In the rows, 128 means zero.
One turn moves every row onto another: examples first, then more rows asked
dobu: [110 151 123 156 118 143 119 121 134  99 125  95 121 135 158 137  70  97
 127 151 140 146 100 139 124 101]
mimo: [131 130 121 144 114 130 138 106 155  95 113 107 126 115 135 133 105  89
 158 125 137 131 103 146 116  73]
dono: [138 164 113 155 134 101 133 147 101  61 135  86 119 124 128 120 134 137
 120 147 129 101 126 172 129 114]
pavu: [109 144 125 151 119 137 120 112 128 105 134 104 134 136 141 132  86  83
 132 154 137 153 109 149 133  95]
Mip: [122 121 119 140 124 127 131 108 146  97 103 102 127 121 136 137 115 104
 157 120 150 121  90 139 112  74]
kigi: [124 151 111 151 130  99 120 137 107  51 118  80 116 130 142 131 127 132
 128 161 127  96 131 178 137 101]
momeb: [133 151 114 153 125 138 141 134 155 101 126 111 129 116 145 110  83 117
 130 142 144 125  87 116 110 102]
pudu: [126 152 113 154 132  98 119 132 101  50 119  77 117 129 130 134 128 125
 125 152 127 102 135 181 131  94]
Zuko: [131 158 109 154 136  97 127 149 108  56 124  89 123 126 139 115 126 137
 120 163 129  93 127 167 134 111]
fifup: [126 157 114 151 133 104 125 133  99  58 129  78 115 126 129 135 133 130
 130 149 128 103 132 180 132 114]
Nim: [128 149 124 147 120 129 137 134 148  98 130 120 132 111 135  94  91 113
 125 139 152 135  89 122 119 109]
kofo: [101 137 124 152 127 133 112 117 114 107 121  97 132 145 147 139  92  91
 130 146 150 146 100 143 132  96]
sosem: [137 150 109 150 134  94 131 142 119  51 112  85 117 120 138 122 133 136
 134 150 128  85 126 170 129  99]
tunu: [125 130 130 139 113 125 129 108 157  85 105 101 117 106 140 127 100  96
 157 116 151 129  99 142 116  89]
rofu: [131 159 109 157 138 100 127 145 102  57 132  87 127 127 125 114 125 136
 112 162 130  99 127 168 129 106]
vufo: [139 149 117 155 128 129 146 135 145 109 134 120 143 116 134 100  93 100
 131 139 141 134  98 123 118 100]
pubal: [137 156 112 149 129 101 135 134 111  55 127  85 115 118 124 127 142 139
 135 142 129  93 125 175 125 105]
noz: [139 150 108 152 138  94 133 138 114  53 116  85 121 115 122 119 133 133
 132 143 132  87 130 168 122  99]
Binak: [104 146 135 148 107 134 113 118 127  92 127 100 121 132 149 130  82  93
 125 145 146 158 101 148 133 100]
tates: [133 143 115 155 131 125 140 145 132 111 125 117 142 128 138 105 102 112
 122 133 153 130  84 117 116  96]
zelol: [123 135 120 143 120 138 131 106 159  90 105  94 117 114 148 141  87 101
 157 129 143 122  97 138 111  87]

dono moves to pubal
kofo moves to tates
Now find these:
noz moves to pudu
Binak moves to Nim
mimo moves to pavu
sosem moves to kigi
momeb moves to zelol

One turn moves every row onto another: examples first, then more rows asked
ses: [106 155 111 146 131 131 146 126 111 145 129 120 138 161 108 127 159 150
 123 110 116 147 126 114 116 125 110 125 151]
siv: [107 146 155 134 134 121 141  96 122 117 114 133 117 129 141 110 131 137
 134 158 142 130 103 138 165 149 126 140 125]
ruko: [104 145 126 121 129 132 135 111 128 162 131 111 144 152 122 129 155 122
 132 134 130 159 130 123 105 123  90 115 159]
lako: [130 116 139 140 119 107 134 122 130 117 113 154 113 109 126 154 120 130
 150 148 109 115 147 123 138 147 125 119 118]
vefin: [121 129 138 132 124 104 149 112 131 117 115 155 112 113 128 152 118 126
 140 140 122 113 135 130 149 152 127 126 105]
Bov: [139 122 142 135 113 117 134 112 122 116 125 149 106 119 126 139 110 120
 142 143 116 117 142 125 144 154 134 124 106]
lut: [112 153 111 147 128 137 142 123 106 144 133 115 135 163 109 121 154 145
 122 112 117 149 127 112 118 128 111 126 150]
Nerok: [152 106 127 140 142  85 127 125 122 125 123 119 134 113 141 124 125 130
 134 141 124 154 135 126 134 155 123  87 112]
fop: [147 108 126 140 147  79 136 123 125 124 118 122 137 113 139 129 128 131
 130 138 127 151 131 128 137 155 121  87 108]
Bul: [ 97 126 151 144 139 114 126 119 133 118  96 140 130 113 139 135 147 154
 154 167 122 128 121 131 151 131 112 128 149]
serin: [ 99 151 127 118 133 131 145 107 131 159 132 112 143 154 123 126 156 120
 128 133 135 157 122 124 110 127  92 119 153]
megak: [132 126 159 143 120 143 107 111 114 117 119 127 117 128 138 108 129 139
 154 166 120 134 127 129 147 136 126 129 149]
Zaboz: [152 111 127 137 144  84 133 119 123 125 124 118 133 117 141 121 123 128
 129 138 130 154 130 127 138 157 125  91 105]
moma: [109 148 127 120 126 139 137 106 127 159 138 108 140 158 123 119 152 116
 128 131 133 158 127 123 109 125  95 119 154]
vezo: [106 157 111 146 131 133 149 122 108 145 130 117 135 163 110 121 157 146
 120 109 120 146 122 113 120 130 110 127 145]

ruko moves to serin
Bul moves to siv
vefin moves to Bov
Now find these:
Zaboz moves to Nerok
lut moves to ses

One turn moves every row onto another: examples first, then more rows asked
tiv: [155 111  88  74 125 106 124 103  99 148 119 148 121 148 133 127 156 115
 101 166 102 134 143 101 128 141 166 140 186]
fida: [143 102 107  81 126 144 123 128  90 143 106 145 121 175 150 109 148 148
 140 177 116 136 145  89 106 124 154 124 126]
fofir: [133 114  95  85 107 120 113 126 117 142 133 119 152 155 178  99 149 138
 131 165 104 143 140  58 136 148 155 134 138]
mil: [137 120 102 121 149 127 110  93 107 127 116 135 146 138 144 133 142 105
 126 120 111 159 147 107 131 133 159 138 172]
mikeb: [116 129 123 108 115 110 110  91 105 124 125 118 123 155 153 118 145 128
 140 155 153 160 133  92 121 133 162 138 159]
suf: [130 136 126 126 133 102 125 115  91 133 118 159 129 177 130 117 135 155
 129 124 126 132 134 100 122 138 153 128 181]
liror: [124 131 124  96 111 121 120 157  77 144 120 122 155 155 133 126 124 137
 114 152 115 127 159 102 102 117 160 126 157]
Nogo: [118 127 106  91  93 126  98  97  87 127 126 113 138 163 162 129 156 128
 124 139 122 156 144  91  94 142 163 133 184]
Roso: [140 101  89 106 137 146 126 138  87 133 118 117 157 125 165 114 134 142
 113 121 134 130 132  68 120 129 139 129 159]
sizo: [159 103 120 102 130 114 102 104 109 154 108 140 126 161 137 128 142 125
 112 134 110 153 124  61 117 135 171 153 155]
Beka: [139 109 100  85 131 135 108 122  71 114  93 111 139 164 163 139 129 131
  97 151 131 142 116  81 120 119 143 135 158]
funud: [145 104 107  80 129 141 123 127  80 142 111 151 116 177 146 106 148 139
 146 177 120 139 146  86 115 119 156 131 133]
ror: [123 119  82 104 158 116 120 145  87 136 155 136 130 166 173 111 139 139
 135 138 113 159 147  88 152 123 133 128 170]
Fer: [121 122  98 102 106 140 142 113  86 133 115 142 125 162 137 116 153 153
 109 136 124 130 133  92  85 134 154 135 131]
nuved: [138  99 102  95 106 110 123 116 105 155 141 105 142 184 155 113 153 141
 138 140 110 146 168  86 120 136 133 159 133]
pogif: [124 116  98 101 136 132  95 129  76 125 127 144 155 182 165 139 132 122
  96 142 121 164 132  97 127 153 144 107 165]
Tet: [119 114  95 120 115 115 126 103 109 125 129 165 143 163 151 108 132 132
 127 133 118 125 138  92  99 137 160 167 135]
pizi: [118 122 104  93 143 106 138 131  95 117 139 135 136 169 148 127 156 154
 123 106 143 144 147  93 121 154 145 129 175]
maran: [129 113  91 111 135 133 132 123  97 132 129 107 123 176 155 109 164 131
 108 109 104 145 139 106 155 144 125 128 158]
petup: [135  88 103 102 109 119 111 109  98 153 129 127 148 148 145 116 153 138
 105 132 107 170 138  55 114 149 159 127 138]
Tege: [120 112 105 101 152 128 127 147 107 135 119 144 140 167 158 102 125 114
 110 158  82 134 154 110 117 129 160 129 195]
bopi: [116 121  85  98 161 117 124 149  89 135 151 137 128 167 173 109 140 141
 133 131 116 159 150  95 147 127 136 119 168]
fom: [108 129  93  85 126 125 134 115 115 148 124 143 113 152 126 117 156 141
 142 142 133 159 154  87 138 114 139 134 167]
peb: [137 103 117  75 114 129 119  98 104 132 112 130 125 186 139 104 161 127
 106 156 127 146 147 109 114 132 123 137 129]
fos: [125 114 110  87 115 128 108 152 104 143 121 135 175 157 158 111 121 132
 122 123 121 133 150  62 103 142 152 145 170]
turu: [154 107 106  84 130 128 141 118  75 153 119 111 132 158 137  79 141 123
 116 117 119 135 160 113 116 130 138 133 175]
Gez: [127 112 106 114 140  94 131 124  88 148 140 131 126 141 140  93 128 120
  94 124 123 144 123  91 125 118 173 150 153]
Venuz: [149  96 116  92 146 109 127 104  83 119 109 115 145 130 133 139 149 130
 112 131 115 153 163 104 118 126 145 131 173]
navaf: [139  85  83  92 120  98 141 100  85 146 129 141 130 150 149 102 152 138
 117 163 106 134 133  88 150 141 170 136 160]
Fef: [139  98 102  90 116 138 118 112 120 134 116 109 117 186 171 104 145 124
 107 141 114 136 148  79  99 152 136 159 180]
gugo: [104 106 106  95 142 100 140 131  99 129 120 131 147 167 138 112 123 125
  77 124 101 154 139  88 106 130 151 145 166]
kuzi: [127 116  97  92 113 123 116 134 125 144 135 120 151 159 174  98 154 135
 136 170 108 141 138  63 144 144 157 139 140]
tumud: [166 126 106  81 156 120 127 132  87 131 108 133 139 133 143 102 145 142
 115 147 111 132 150 103 137 117 129 118 173]
zovub: [101  81  84 111 125 108 144 103 103 140 124 153 139 169 158 100 128 148
 122 152  94 143 140  82 135 129 155 144 182]
Tebo: [134 129  88  83 115 135  95 110 107 129 118 148 136 171 176 114 133 126
 119 174 101 148 142  81  97 123 130 150 179]
mal: [105 103 102  99 118 133 139 104 107 148 104 161 120 167 130 100 134 151
 130 154 118 149 145  86 115 106 141 134 184]
val: [133 130  90  79 109 139  89 114 105 128 118 140 130 173 182 119 136 127
 122 171 102 146 141  81  96 122 138 150 176]
sumu: [118 114 106  97 151 122 131 146 106 135 117 135 148 165 157 104 116 120
 100 155  79 134 154 110 118 126 156 124 189]
Zagum: [128 111 111 108 131 123 115 142  93 129 142 138 152 159 152 142 144 137
 118 165 137 146 160 100 110 148 144 116 129]
zize: [162 130 106  81 152 121 131 128  91 137 105 136 144 139 135  98 145 140
 117 152 110 127 143  99 144 112 130 120 169]
fimo: [123 139  79  86 116 123 113 111 126 149 139 143 118 150 143 138 164 116
 118 147 109 152 155  87 132 136 153 144 184]
Fil: [128 111 114 117 131 115 121 121 105 156 143 126 135 182 149 104 144 135
  88 136  96 150 160 120 109 129 123 125 182]

Nogo moves to pizi
Tet moves to Gez
Now find these:
val moves to bopi
kuzi moves to zize
Zagum moves to liror
fimo moves to fom
nuved moves to turu

One turn moves every row onto another: examples first, then more rows asked
Laf: [134 137 128 121 122 108 133 134 101 134 118 135 150 178 139 107 127 123
 129 113 111]
Badip: [146 133 139 136 124 103 136 138 116 102 124 135 142 106 127 121 114 119
 156 137 103]
bibeg: [133  99 148 133 131 105 135 134  76 130 131 133 155 145 134 154 123 132
 125  96 166]
puza: [133 101 147 136 131 104 137 134  77 131 130 133 159 145 133 153 122 131
 124  96 168]
rina: [124 121 168 160 153 110 126 154  78 139 128 140 151 135 141 111 153 123
 157 108 139]
Pesu: [134 136 135 113 123 113 131 131  97 132 122 137 136 179 145 113 124 132
 132 114 107]
vofak: [129 121 145 130 132 114 133 142  98 140 123 125 140 181 139 114 124 118
 140 120 105]
sek: [144 123 149 149 139  99 136 146  89 130 126 153 151 134 165 133 131 124
 173 119 105]
Tori: [135 104 145 130 127 103 135 131  77 128 130 136 157 145 135 152 122 136
 121  94 168]
lezi: [137 128 146 121 129 113 130 121 109 106 127  90 130 112 145 127 120 137
 151 115 168]
gedut: [145 135 137 132 123 103 135 137 115 101 125 138 140 106 128 122 113 121
 154 136 101]
zek: [134 122 150 129 132 114 131 127 110 110 126  85 133 113 142 127 120 131
 155 116 168]
gen: [135 152 142 134 133 100 125 135  80 126 122 161 158 129 148 102 155 140
 137  95 149]
zemiv: [126 125 156 123 147 125 141 110 114 116 122 116 124 138 121 114 124 126
 156 127 175]
momed: [149 139 131 145 128  89 138 142  93 129 119 162 168 131 162 124 136 123
 162 111 113]
Semu: [128 138 148 156 141  99 127 149  83 136 120 148 169 132 138 100 156 123
 147 100 148]
vuru: [128 132 150 115 143 123 140 106 114 113 122 122 124 137 124 113 124 130
 152 122 177]
demol: [134 103 147 130 130 106 136 131  76 129 132 135 153 144 136 154 122 136
 123  95 166]
gebip: [145 127 139 154 134  93 137 147  93 133 121 155 164 134 161 128 135 117
 169 116 110]
Piz: [128 133 144 125 142 118 141 110 118 117 118 119 138 137 117 108 127 120
 152 123 181]
Kude: [135 123 143 134 131 108 132 128 113 111 123  85 143 113 137 122 122 125
 152 117 170]
pegob: [130 130 134 131 127 107 134 141 101 139 119 128 152 180 135 108 126 116
 135 117 108]
Zulap: [129 136 144 117 141 119 140 105 115 113 119 123 132 135 121 109 126 126
 150 121 181]
pazi: [133 126 144 119 130 117 132 135  95 136 125 131 131 179 144 117 122 130
 138 118 104]
paf: [145 132 140 135 125 104 136 138 114 103 125 135 140 106 127 123 112 118
 156 138 101]
Kob: [134 143 159 124 138 112 123 133  73 122 131 160 134 130 156 114 150 152
 144  98 141]
nukiv: [146 135 137 133 123 102 136 137 115 102 124 136 143 107 127 122 113 120
 155 136 104]
bag: [125 126 151 128 147 121 141 113 116 119 119 115 133 138 118 110 126 120
 156 126 178]
Fav: [128 125 174 141 152 118 123 144  71 130 134 147 127 133 154 120 149 144
 157 106 134]
zopof: [146 133 140 132 124 104 134 137 114 102 126 136 139 106 128 123 113 121
 156 137 101]
dod: [134 104 144 133 128 103 136 133  78 130 129 136 160 144 133 152 123 133
 122  95 167]
reko: [151 139 135 134 126  95 136 135  89 123 123 167 154 131 170 129 133 133
 162 112 110]
mupi: [138 133 139 120 124 109 131 120 110 106 123  93 138 111 142 123 122 135
 147 112 172]
badid: [137 133 136 129 126 106 132 124 114 108 120  90 145 111 138 120 124 129
 147 113 173]
Liba: [148 129 148 137 133 100 135 139  86 124 127 162 145 132 171 136 131 134
 168 116 105]

pegob moves to Pesu
zemiv moves to Piz
Now find these:
sek moves to momed
Tori moves to bibeg
Kob moves to rina
mupi moves to zek

One turn moves every row onto another: examples first, then more rows asked
gopiz: [146 135 134 164 162 123 121 146 110 146 128 122 141  64 118 135 150 133
 137 123 138 120 139 126]
Pavum: [142 121 152 140 183 123 136 118 105 106 105 124 140  84 140 118 143 112
 138 136 168 106 120 129]
vof: [140 117 110 131 131 108 112 138 127 138  97 149 145  98 147 130 137 139
 149 132 172  75 133 138]
zesa: [168 114  92 147 183 115 125 153 120  97 104 120 150 105 136 141 146 130
 137 108 145 134 141 120]
kufo: [154 147  98 130 141 104 103 129 119 127 103 158 165  92 140 113 136 130
 132 148 157 106 152 135]
tibu: [167 110 114 139 189 136 147 160 115 114 100 140 134 109 147 139 130 150
 141 114 148 125 143 143]
Labud: [144 133  86 147 173 126 128 136 144 109 120 131 123 130 156 141 153 147
 132 126 150 132 156 148]
Fero: [170 117 138 140 172 123 116 125 108 120 114 166 116 110 134 137 147 156
 128 122 140 141 129 129]
pivo: [169 146 127 152 163 109 129 158 138 143 117 129 131 103 137 119 155  96
 114 156 165 123 155 123]
tev: [164 128 137 119 150 131 116 121 153 114 102 152 131 120 153 145 132 123
 124 107 161 123 161 118]
tonup: [140 126 126 135 148 100 142 159 135 112 109 125 134  74 162 120 152 128
 108 154 173 119 128 135]
Gulal: [152 122 120 168 139 126 131 151 121 154 101 139 153  94 137 119 155 129
 126 144 185 143 125 130]
vozip: [154 123 100 134 145 134 116 111 152 116 136 154 136 109 142 151 145 138
 117 102 155 122 143 126]
Bimat: [118 129 132 161 142 129 116 117 143 137 115 112 132 103 141 141 157 118
 148 120 177 101 138 127]
zok: [163 108 134 135 158  98 110 133 120  92 113 140 122 102 135 156 160 138
 133 114 142 130 125 112]
mem: [152 115 119 150 151 121 161 143 134 134 136 139 137 102 136 144 161 108
 131 152 183 102 118 142]
sipir: [154 113 117 133 142 102 118 138 111 152 112 152 150  95 115 136 174 120
 153 139 140 108 154 142]
big: [131 166 138 139 155 133 130 115 132 121 127 138 145  87 147 127 143 122
 129 152 155 127 161 145]
sarad: [147 110 118 118 171  94 120 121 113 128 105 149 130 103 139 110 167 114
 134 150 148  90 145 147]
Lizo: [153 128 112 141 157 129 133 143 139 105  95 132 140 138 151 158 152 130
 157 125 163 139 165 138]

kufo moves to sarad
mem moves to Gulal
Now find these:
Lizo moves to zesa
Fero moves to tev
Bimat moves to gopiz

One turn moves every row onto another: examples first, then more rows asked
pemo: [138 118 148  99 100 102 124 136 139 137 145 122 150]
bodan: [119 138 104 107 114 143 147  88 131 124 130 119 179]
Nema: [113 137 104 118 112 142 146  86 129 121 137 125 181]
bepaf: [109 113 134 101 110 111 172 116 152 106 150 142 186]
tubo: [110 116 132 102 114 105 171 118 155 110 143 147 183]
ker: [102 131 129 116  89 112 138 141 142 122 107 147 179]
luran: [129 116 125  93 132 136 123 101 123 137 128 121 159]
Vadid: [113 121 141 115  99 146 123 131 136 115 136 150 194]
beko: [102 130 129 114  84 115 142 142 141 124 114 148 187]
godit: [123 131 129 125  90 127 130 108 143 134 156  97 151]
nes: [115 127 120 102 103  85 167 111 146 113 129 122 157]
fisum: [103 131 126 114  91 111 139 138 142 123 108 146 188]
Zap: [102 112 133 106 107 109 173 119 148 114 149 151 181]
Lakaz: [111 116 136 102 105 109 174 119 153 109 152 148 181]
nikun: [126 121 133 125  96 125 126 107 137 131 158  96 150]
gad: [119 138 106 108 108 147 152  85 133 129 137 126 173]
pon: [130 116 144 109 108 101 117 136 138 144 148 118 156]
voze: [119 123 153 115 103 146 127 127 135 115 139 154 187]
Barul: [125 128 129 128  91 129 121 106 141 131 156 102 150]
Mov: [130 121 134  98 129 136 128  98 122 133 124 114 152]
Mave: [119 123 123 119  93 129 120 108 143 128 156  98 150]
dete: [130 114 149 110  99 104 120 133 138 139 153 124 149]
Roled: [108 128 117 107 101  84 158 107 150 110 128 124 156]
Ridu: [114 127 107 103  99  85 159 112 143 114 128 117 162]
Dezu: [131 121 126  90 130 134 127 100 121 132 129 114 155]
Dur: [107 132 129 111  91 113 143 140 151 124 109 144 189]
timo: [129 124 124  92 127 140 122  98 125 132 126 119 154]
simi: [118 117 145 110 102 147 131 134 131 109 134 146 193]

nikun moves to beko
ker moves to luran
nes moves to dete
Now find these:
voze moves to Nema
Dur moves to Mov
pon moves to simi
Lakaz moves to Barul

